3; -23; -11; -11; 20; -3; -16; 15; -10; 23; 10; -5; -32; 0; -3; -1; 36; 10 = fazov
5; 18; 4; -1; -2; 11; 21; -14; 11; -13; -4; 3; 21; 0; 13; 27; -20; 2 = zipos
4; 4; 1; -16; 6; 2; 9; -13; 1; 13; 11; -3; -4; -3; 1; 0; 1; -3 = pati
-11; 25; 11; 14; -20; 14; 32; -37; 24; -69; -27; -14; 51; -27; 16; 43; -91; -19 = degi
chg fazov: 3; -23; -11; -11; 21; -3; -16; 15; -10; 23; 10; -5; -32; 0; -3; -1; 36; 10 => 4, 20
chg fazov: 3; -23; -11; -11; 20; -3; -16; 15; -10; 23; 10; -5; -32; 0; -3; -2; 36; 10 => 15, -1
chg degi: -11; 25; 11; 14; -20; 14; 31; -37; 24; -69; -27; -14; 51; -27; 16; 43; -91; -19 => 6, 32
chg zipos: 5; 18; 4; -1; -2; 11; 21; -14; 11; -14; -4; 3; 21; 0; 13; 27; -20; 2 => 9, -13
chg pati: 4; 4; 1; -16; 7; 2; 9; -13; 1; 13; 11; -3; -4; -3; 1; 0; 1; -3 => 4, 6

21; 26; -26; -19; -18; -12; -3; 20; -25; -4; -11; 5 : filum
-19; -31; 41; -6; 4; -1; -21; -2; -69; 17; -1; -46 : Mugap
43; 27; -2; 0; -13; 2; 2; 65; -42; 15; -7; -12 : Rimu
-41; -33; -21; 16; -22; -2; 13; -79; 26; 12; -11; 39 : muz
-31; 3; 5; -31; 47; 19; 3; 13; 28; -8; -18; 46 : gilen
21; -8; -26; -19; -18; -12; -3; 20; -25; -4; -11; 5 : Bol
chg Bol: 21; -8; -26; -20; -18; -12; -3; 20; -25; -4; -11; 5 => 3, -19
chg gilen: -32; 3; 5; -31; 47; 19; 3; 13; 28; -8; -18; 46 => 0, -31
chg Mugap: -19; -31; 41; -5; 4; -1; -21; -2; -69; 17; -1; -46 => 3, -6
chg gilen: -31; 3; 5; -31; 47; 18; 3; 13; 28; -8; -18; 46 => 5, 19
chg muz: -41; -32; -21; 16; -22; -2; 13; -79; 26; 12; -11; 39 => 1, -33
chg Mugap: -19; -31; 40; -6; 4; -1; -21; -2; -69; 17; -1; -46 => 2, 41

-10; -17; -2; -71; 8; -58; 30; -7; -68; -27; 15; 15; -9; 39; -20; -2; 54; 6; -66; 25; 71; 52; -58; -37 : lag
-10; -17; -2; -71; 8; -58; 30; -7; -68; -27; 15; 15; -9; 39; -20; -2; 54; -26; -11; -9; -55; -22; -39; 55 : Zefeg
-1; 11; 32; -8; 23; 39; -16; -6; -52; -63; 2; -71; -15; -2; -30; 1; -68; 10; 65; 31; 13; 34; 10; 72 : zave
chg lag: -10; -17; -2; -71; 8; -58; 30; -7; -68; -27; 15; 15; -9; 39; -20; -2; 55; 6; -66; 25; 71; 52; -58; -37 => 16, 54
chg lag: -10; -17; -2; -71; 8; -58; 30; -7; -68; -27; 15; 15; -9; 39; -20; -2; 54; 6; -65; 25; 71; 52; -58; -37 => 18, -66
chg zave: -1; 11; 32; -8; 23; 39; -16; -6; -52; -63; 2; -71; -15; -2; -30; 1; -68; 10; 65; 31; 14; 34; 10; 72 => 20, 13
chg zave: -1; 11; 32; -8; 23; 39; -16; -6; -52; -63; 2; -71; -15; -2; -30; 1; -68; 10; 65; 30; 13; 34; 10; 72 => 19, 31
chg zave: -1; 11; 32; -8; 23; 39; -16; -6; -52; -63; 2; -71; -15; -2; -30; 1; -68; 10; 65; 31; 13; 34; 11; 72 => 22, 10
chg lag: -10; -17; -2; -71; 8; -58; 30; -7; -68; -27; 15; 15; -9; 38; -20; -2; 54; 6; -66; 25; 71; 52; -58; -37 => 13, 39

